Named turns come first, each shown by rows before and after it. Which turns, in which order, take the first row of each pair that follows to the second? Write the first one first, as in the answered first pair.
pazo (before |-> after):
[1.54,-1.54,-0.27,-1.49,0.97,-1.01,1.03,-1.22,2.29,-0.89] |-> [1.61,-1.69,-0.67,-1.64,0.73,-0.71,1.72,-1.30,1.75,-0.82]
[1.56,0.86,-0.76,0.07,-3.31,2.10,-0.02,0.76,-0.22,-1.05] |-> [1.57,0.26,2.19,0.57,-2.09,2.13,-0.26,0.85,-0.11,-1.57]
[-0.45,0.64,-0.42,1.47,-0.57,0.07,0.24,0.72,-0.30,-0.15] |-> [-0.70,0.11,0.02,1.41,-0.27,-0.14,0.13,0.63,-0.08,0.21]
Vadud (before |-> after):
[-0.36,1.02,-2.62,-0.67,-0.54,0.02,0.09,0.68,-0.89,1.31] |-> [0.78,-1.02,-0.74,1.40,-0.26,-0.05,0.16,-1.34,1.95,-1.80]
[2.35,-1.32,1.66,-1.00,-1.55,1.42,1.02,-0.79,-0.70,-1.32] |-> [0.49,1.08,1.66,0.37,-0.47,1.10,2.58,0.80,-2.07,0.86]
[0.89,-1.54,-2.16,-0.67,0.49,-0.65,0.81,-1.45,1.08,-0.92] |-> [-0.43,0.10,-0.57,1.59,1.63,-1.35,2.90,-0.19,0.62,1.16]
[-0.79,0.40,-0.55,-0.17,0.26,-0.18,-1.79,0.25,-0.03,0.41] |-> [-0.32,-0.51,0.30,0.76,0.46,-0.40,-1.32,-0.41,0.99,-0.38]
poso (before |-> after):
[-0.81,1.38,0.64,-1.01,2.56,-0.39,-0.66,1.67,0.31,1.32] |-> [-0.41,1.02,-1.40,-1.44,2.51,-0.40,-0.07,1.11,0.55,1.69]
[-2.11,1.83,-3.16,0.32,0.43,0.02,-2.65,1.08,-1.49,3.34] |-> [-0.35,1.70,-4.52,0.23,0.50,-0.41,2.86,-0.26,0.02,2.40]
[-1.25,1.34,-3.96,-1.47,0.14,-1.11,-1.88,1.31,-1.44,2.00] |-> [0.45,1.50,-4.17,-0.91,-0.31,-1.19,3.56,0.64,0.19,0.99]
[-1.04,-0.65,-0.88,1.02,0.61,-0.48,-0.84,-1.06,1.47,-0.51] |-> [-0.55,-0.62,-0.58,0.79,0.84,-0.31,0.73,-1.15,1.65,-0.63]
kizov (before |-> after):
[1.38,0.15,-4.23,-0.01,-0.53,0.10,1.90,1.34,-0.34,0.06] |-> [-0.01,0.94,-3.75,1.00,-0.24,-0.57,-0.98,2.02,-1.43,1.28]
[2.32,-1.53,1.02,-2.10,-1.11,0.04,2.10,-1.28,1.64,-3.69] |-> [1.74,-0.53,-3.05,-3.52,-1.68,0.20,2.42,-0.93,0.71,-1.54]
[0.82,0.15,-1.29,0.63,-1.65,2.09,1.90,0.16,-1.47,-0.61] |-> [0.34,0.61,-1.79,0.82,-0.94,2.00,0.76,0.84,-2.00,0.39]
[-0.27,0.01,0.50,-2.28,1.20,-0.76,-0.32,1.02,-0.61,2.26] |-> [-0.46,0.11,1.71,-1.72,1.37,-0.76,-0.86,1.14,-0.28,1.56]
Now pairs of rows:
(2 to 3 turns a pair)
[0.35,1.07,-1.35,-0.16,-0.86,-0.47,1.67,0.42,-0.25,0.85] |-> [0.51,0.15,-0.91,1.65,-0.26,-0.56,1.45,-0.75,1.38,-0.36]	Vadud then kizov then Vadud
[-1.15,1.20,5.99,1.20,-0.22,0.31,-0.29,1.01,-3.38,0.85] |-> [-1.44,0.69,3.97,-0.54,-1.05,0.97,-4.22,0.86,-3.58,1.23]	kizov then poso
[0.60,0.79,-1.44,-2.92,-1.12,-0.14,-1.08,-0.02,-0.37,-0.48] |-> [-0.73,1.60,2.17,-1.10,0.66,-0.63,-0.79,1.17,-1.19,0.46]	Vadud then Vadud then pazo
[-0.49,1.36,1.91,5.10,-0.50,0.18,3.97,-0.12,0.57,-0.62] |-> [1.71,0.93,-2.09,-1.81,-2.82,1.21,4.74,0.14,-0.95,0.21]	Vadud then poso
[-1.97,0.85,0.21,-1.51,-1.16,1.17,-4.86,0.81,-2.69,1.43] |-> [-2.75,2.09,1.65,0.99,-0.26,0.60,-3.23,1.50,-2.90,2.17]	Vadud then Vadud
[-1.61,0.64,1.04,0.15,0.73,-0.07,-2.55,1.13,-0.87,1.20] |-> [0.93,-1.00,2.94,0.36,0.44,0.48,0.57,-0.49,0.61,-1.49]	kizov then kizov
[1.81,-0.37,2.19,-2.73,0.53,1.38,1.59,-0.62,0.24,-1.37] |-> [0.44,1.01,-1.38,-3.89,0.23,0.95,0.91,0.37,-0.87,1.49]	kizov then kizov
[0.53,-1.03,-3.85,0.90,-3.09,1.60,-4.81,-0.78,0.07,-1.64] |-> [0.17,3.34,-0.85,0.24,-2.40,1.20,3.30,2.29,-3.25,2.22]	poso then poso then Vadud
[2.05,-0.86,-2.50,-0.75,-0.87,0.28,1.79,-1.03,-0.52,-0.71] |-> [1.92,-0.73,-2.78,2.04,-0.19,-0.14,1.98,-1.23,1.07,-0.89]	kizov then Vadud then kizov
[-1.57,-0.04,-2.19,-3.55,-0.41,0.48,-3.94,0.69,-0.82,1.56] |-> [-2.06,0.93,-4.24,-1.80,0.09,-0.10,-2.17,0.86,-0.35,2.39]	poso then kizov
[0.04,1.05,3.29,1.90,0.23,-0.48,2.85,0.59,0.22,0.18] |-> [1.54,-0.28,-2.24,-2.30,-1.59,0.36,1.91,-0.75,0.56,-0.70]	kizov then kizov then Vadud
[-2.17,1.85,-3.37,-1.68,0.40,-0.32,-2.33,1.11,-2.10,3.48] |-> [-2.06,0.93,-5.59,-0.06,0.63,-0.37,-1.73,-0.30,-0.27,2.63]	kizov then poso
[-1.08,2.30,2.32,2.12,1.45,-0.44,3.00,0.96,0.65,1.39] |-> [-0.32,-0.83,3.12,2.03,1.11,-0.16,-1.59,-1.07,2.95,-1.95]	Vadud then kizov then Vadud
[-1.01,2.26,2.19,3.43,-2.99,2.72,-0.97,0.94,-3.31,-0.12] |-> [0.67,1.17,-2.13,-0.14,-4.80,3.34,-0.31,0.03,-3.42,-0.26]	kizov then Vadud then poso
[1.21,-1.93,7.26,-0.79,0.79,-0.14,-0.65,0.64,1.21,-2.53] |-> [3.35,-1.03,-1.14,-5.33,-1.73,0.07,4.59,-0.13,1.07,-0.66]	kizov then kizov
[0.82,0.80,1.87,0.54,0.33,-0.84,4.27,-0.65,0.25,-1.21] |-> [-1.25,-0.36,2.82,0.31,0.68,-0.68,-3.68,-0.66,-0.84,-0.91]	poso then poso then kizov
[-1.71,0.19,-1.57,-0.17,-0.09,0.32,-3.43,0.88,-1.06,1.19] |-> [-2.00,0.05,-0.15,2.40,0.58,-0.32,-2.83,0.41,0.13,0.57]	poso then kizov then kizov
[0.91,0.75,-2.11,-1.07,-0.69,0.20,2.17,-0.51,0.39,0.70] |-> [-1.52,1.15,1.63,1.45,0.53,-0.10,-1.68,0.34,-0.85,0.73]	kizov then kizov then kizov
[-0.85,-0.33,-3.51,0.30,-2.71,1.65,-0.72,-0.53,-0.87,-1.52] |-> [-1.71,0.01,-1.11,1.76,-1.81,1.61,-3.22,0.37,-1.20,-1.32]	kizov then kizov
[1.17,-0.64,-0.83,-5.53,-0.15,-0.90,0.85,-0.54,-1.63,1.86] |-> [2.49,-1.43,-0.38,-2.39,0.28,-1.02,4.79,-1.98,0.94,-0.45]	Vadud then kizov
[0.31,2.18,-3.24,-0.71,-1.00,0.50,4.60,1.01,-3.28,1.74] |-> [-0.85,2.98,-2.33,0.77,-0.33,-0.10,4.03,1.55,-3.97,2.65]	kizov then poso
[-0.44,0.34,1.76,-0.97,0.15,1.04,-3.82,0.31,-0.68,-0.02] |-> [1.85,-0.83,2.43,-1.74,-0.44,1.32,-0.40,-0.92,1.08,-2.31]	kizov then kizov
